rotation steps, each row followed by its count of steps:
The counts run from 0 to 434.
[ 94 166 109 121 153 162 116 166 130 131 145 176 152 145 126 118 165  92
  94 139 159 101  98 137 118 191 124 149 137 125 126 132 169 176 140 117
 112 169 139 102 153 172 153 163 109 102 119 102  82 147 113 161 122 172
 147 103 145 138 112 117 109 140 108 159  78]  36
[139  91 108 177 131 112 126 128 151 132  92 108  91 113 147 126 117  76
 121 149 133 126 173  84 133  97 137 174 119 106 203 150 128 130 150 113
  75 138 105 123 109 159 134 179 123 109 153 100 133 105 131 136 110  78
 122  91 162 110 146 136 155 159 120 108 151]  339
[ 94 128 114 118 132  91 148 107 137 116 104 127 128 121 168 112 122  53
 118 152 157 148 197 146 112 112  97 151 156 132 117 128 147 104 149 132
 118 130 132 117 169 122 112 147 143 125 121 116  77 113 141 148 191 155
 140  79 187  76 129 138 105 176 132 105 135]  76
[152 159 167 108 142 128  90 149  85 165 146 142 185 131 152 141  81 113
 143 158 167 133 107 150 103 154 107 133  87 114 100 133 159 156 108 125
 174 126 181 136 118 121 155 144 112  99 106 109 151 162 104  77 132 133
 137 178 127 104 129 151 138  98 150 136 105]  46
[136 116 131 185 152 104 159  95 149 126 111 139 114 109 140 107 163  80
 105 112 106 118 152 123 152 126 138 171 106  95 172 112 155 134 118 115
  77 175 137 125 143 162 151 136 118 133 150 156 120  81  91 135 146 137
 109  86 190  96  87  98 139 126 118  72 123]  143
[ 97 180 126  88 134 126  97 171 120 148 149 152 156  72  99 128 126 114
 112 147 175 161 110 139  85 192 133 120 116 142  73 149 150 190 152 146
 150 126 100 102 123 125 149 171 103 137 101  95  96 156 133 106 126 142
 132 122 112 147 125 139  97 128 125 147  88]  315
[131 149 109 180 141  91 150 100 118 112 113 121 148  76 133 166 113 135
 134 197 156 114 205 113 119 117  91 142 128 157 167 134 112 162 150 124
 122 143 117 149 151 130 116 146 140  81 126 130  96 140 140 159 162 112
 119 103 184 109 135 108  96 145 167 160 140]  198
[122 128  94 145 138 109 103 106 105 166 101 133 146 186 115 134 161 113
 125 133 111 142 172 100 101 129 130 157 172 131 153 111 105 132 141 142
 122 168 163 101 144 112 171 110  75  97 103 144 148  64 166 164 155 125
 145  99 152 131 132  63  97 155 142 127 155]  426
[ 96 135 130 124 166 113 119 141 136 134 132 157 124  70 116 108  77  88
 129 147 160 140 108 118 156 189 138 132 106 141 136 159 147 192 154 101
 117 143 120  82 112 144 146 173  71 107 140 110 121 140 124 115 136 123
 119 131 148 127 123 160 174 147  96 158 119]  193
[129 134  84 126 145 132 108 140 126 150 106 165 159 171 151 128 158  49
 135 151 141 124 125 120 100 135  89 153 140 110 133  99 129 136  97 127
 114 127 122  78 138 177 128 119  91 105 110  93  86 114 112 180 131 183
 162 133 172  98 134 124 115 166 112 133 141]  233
[ 98 161  86  99 119 150 114 145 134 139 124 156 164 130 154 108 160  84
 107 166 157 146 150 131  81 131 111 154 161 118 100 119 136 146 117 131
 141 118 126  98 156 156 106 138 125 117 117  97  56 126 131 172 139 190
 154 101 151 104 138 144  75 160 127 120 115]  235
[142  69 109 128 121 109 103 122 134 151 131 100 116 133 123  94  84 140
 135 153 113 171 136  97 148 129 166 156 116 120 156 151 147 125 156 140
  84 132 158 122  99 134 139 193  97 145 160 123 132 105 169  80 151  83
 121 108 175 113 152 128 196 151 118 116 141]  139
[139 161  92 148 123 153  73 132  87 158 127 109 133 187 125 105 146 148
 132 106 107 106 110  89 133  86 127 145 150 111 168 134 117 124 108 139
 139 111 105  90  98 148 161 130  51 119 109 111 131 112 125 170  76 131
 142 116 130 159 140  90  85 138 146  90 121]  374
[152 164 108 178 145 129 112 132  89 143 127 115 163 110 105 172 115 175
 160 173 145 106 124 108 135 136  97 125 109 154 170 126  91 184  96 141
 138 133 117 127 105 144 121 114  73  72 113 115 117 143 127 148 104 115
 102 150 158 132 131 100 105 127 162 185 127]  320
[113 140 128 183 171 109 157  77 106 104 129 106 136 108 140 159  95 117
 156 130 162  85 161 150 186 127  88 148 148 169 183 127 100 107 114  97
 154 159 140 119 133 114 106  98  98  96 127 126 149  94 102 139 153 127
 112 121 168  99 134 119 131 145 146 146 137]  3
[154 141 123 119 118 132  96 140  99 173 133 101 164 105  96  96 151 184
 146 122 108 166 117  90 103 123 137 106 103 109 110 119 128 156  90 183
 164  92 102 108  83 137 145  98  58 145 119 143 110 124 137 112 105 152
 108 142 147 118 124 120  92 113 160 102 114]  173
[129 118 100 171 130 108 117 116 136 139 124 159 156 144 122 138 162 106
 129 165 136 115 186 119 120 146 104 151 155 145 121  94 115 131 120 153
 131 144 156 102 168 133 119 137 101 132  96 113  77 103 154 146 184 141
 156  71 195 142 119  73  75 148 143 131 121]  356
[153 118 119 141 169 139 150 106  82 124 147  93 153 163 117 104 167 171
 134  90 122 136 119 179 147 115 103 121 146 126 119 120 158  91 101 166
 144 143 155 162 138 127 125  60 135 153 140 161 120 101  86  98 122 174
 111 124 170  75 119 103  94 131 158  94 113]  292
[107 103 115 145 162 124 139  93 131 120 130 126 110 128 120 112 105 121
 144 127 135 132 130 118 182 157 146 154 137 161 198 136 133 144 156  92
  94 183 170 112 127 138 147 129  91 100 172 140 162  88 150 131 142 114
 105 122 172 103 141 112 201 152  91 164 136]  71
[107  88 125 148 134 155 108 150 162 171 170 145 143 150 138 122 169 115
  98 126 143 122 113 123 144 180 169 178 128 132 120 119 136 119  94 132
 146 163 195 107 133 149 118 176 124 164 139  77  82  95 152  93 150 103
 164  72 126 149 152 115 131 137 123 128  89]  88
[112 168 146  76 152 151 109 129  89 149 155 122 179 105 150 121  87 148
 166 145 171 151  93 153 116 142 111 109 126 130  95 145 151 156 102 120
 191 124 161 114 124 122 134  97  95 104 134 118 130 155 120 107 113 174
 122 174 127  78 138 180 128 120 128 145 111]  44
[128 131 170 152 167 116 160  92  89  93 164  88 138  74 115 104  99 174
 139 104 148 126 141 172 174 112 122 118 108 133 122 148 158 134 124 136
 145 151 128 161 126 110 142 107 133 151 157 164 130 129  93  74 142 134
  73 125 149  86 105 128 129 120 163  89  92]  133
[109 155 120 140 144 112 116 132 121 155 139 113 143  39 101 151 112 169
 151 163 147 160 142  84 120 155 148 124 115 151 153 153  88 189 122 133
 178 136  99 100  86 110 120 136  61  94 131 122 141 117 175 122 118  99
 104 151 114 138 143 144 116 119 143 171 127]  121
[115 111 112 176 131 132 158  95 123  96 140  92  94  79 118  94 120 179
 133 124 110 127 162 115 184 102 136 140 141 157 192 146 116 121 129 134
 109 140  94 113 101 133 106 134  82 156 164 140  93 101 128 133 125 106
 102  73 179 122 130 119 111 147 152 103 108]  411
[117 100  94 127 135 158 154 122 134 117 158  99 134 135 136  93 174 160
 112 137 135 138 146 148 149 118 137 152 157 148 132 126 147  99 113 157
 123 137 146 157 150 152  77 129 160 186 160 100  45 111 132 100 125 143
 133  74 177  97 150 129  99 162 141 122  91]  289
[113 153 146 186 152  94 145 125 126 120 122 171 146  87 134 155 110  81
 115 176 158  91 184 128 127 153 103 145 106 136 153 130 134 180 150 110
  89 172 135 121 155 146 144 172 121  85 119 121 106 143 105 136 163 112
 125 101 171 124  99  99 122 130 135 145 104]  196
[ 75 136 124 161 163 133 159 107 150 117 143 126 116  61  99 142 138 150
 119 157 158 135 162 121 156 173 158 153 148 176 178 132 110 168 149 113
 129 193 141 122 139 108 114 139 115 112 161 131 118 100 168 129 152  96
 114  89 152 130 129 119 130 136 129 179 107]  0
[102 147 107  98 127 169 110 119  67 125 152  86 142 169 139  79 147 182
 146  92 134 129 119 150 142  85 127 124 180 140 108 157 144  89 111 150
 179 121 103 119 121 114 131 114 102 152 134 108  92 109 131 142  83 159
 136 113 133 127 159 139  69 149 152  87 104]  95
[130 113 149 119 164 129 151 129 130 104 137  93  99  75 137  98 115 103
 107 111 159 146 124 159 133 139 137 138  89 112 149 182 172 135 144 126
 105 139  93 144 108 132 141 156 144 151 172 125 137 135  85  68 100 105
  85 122 133  79 114 162 168 135 120 100 107]  62
[142 142 124 141 123 169  79 152  99 169 149 138 158 179 140 101 116 153
 130 133 106 107  86 103 125 124 162 150 107  89 173 137 143 166 111 109
 124 164 189 124 118 169 177 151 100  94 142 116 144 127 138 138  59 116
 131 142 114 140 131 109 125 102 130 124  94]  177
[177 120 123 116 134  95 112 154 121 141  91  98 117  99 118 118  97 103
 125 146 145 179 147 122  88 123 123 124  87 103 141 165 157 147 169 172
  79  88  87 143  96 140 156 172 116 128 130 132 133 160 114  88 107 110
 104 139 161  84 135 152 166 171 126 123 151]  260
[121 168 156  85 149 137 100 136  87 158 158 133 192 124 137 121  72 125
 154 141 169 134  96 158 123 143 112 127 108 119  90 146 160 151 102 104
 179 129 176 120 137 116 154 123 108  95 124 122 151 157 116  93 107 160
 121 188 111  92 145 169 135 102 125 145 100]  45
[102 174 118  63 141 152 121 133 127 124 116 131 141  93 162 106 112  93
 136 147 167 160 104 137  76 124 116 133 130 100 120 154 156 151 127  93
 146 120 108 106 120 154 121 138 121  88 151 113 128 145 130 142  97 175
 136 156 127  62 143 209 141 144 102 131 138]  113
[167  90 136 170 136  87 128 109 114 151 130 120 157 104  98 133 156 146
 143 113 117 151 168 126 141 122 106 130 107 130 107 106 123 119  98 201
 130 118 142 133 108 120 132  91  77 176 112 151 106  86 118  81 173 132
 115 101 176 119 109  84 110 125 174 101 139]  13
[139 100 118 113 177 139 160 138 131 119 127 109 104 147 129 107 183  90
 111  73 157 148 114 193 131 144 122 142 142 116 121 149 184  91 131 145
  95 151 123 168 151 140 131 121 163 172 145 118 119 102  84  88 116 146
 118 109 144  75 128 136 157 156 116 102 122]  221
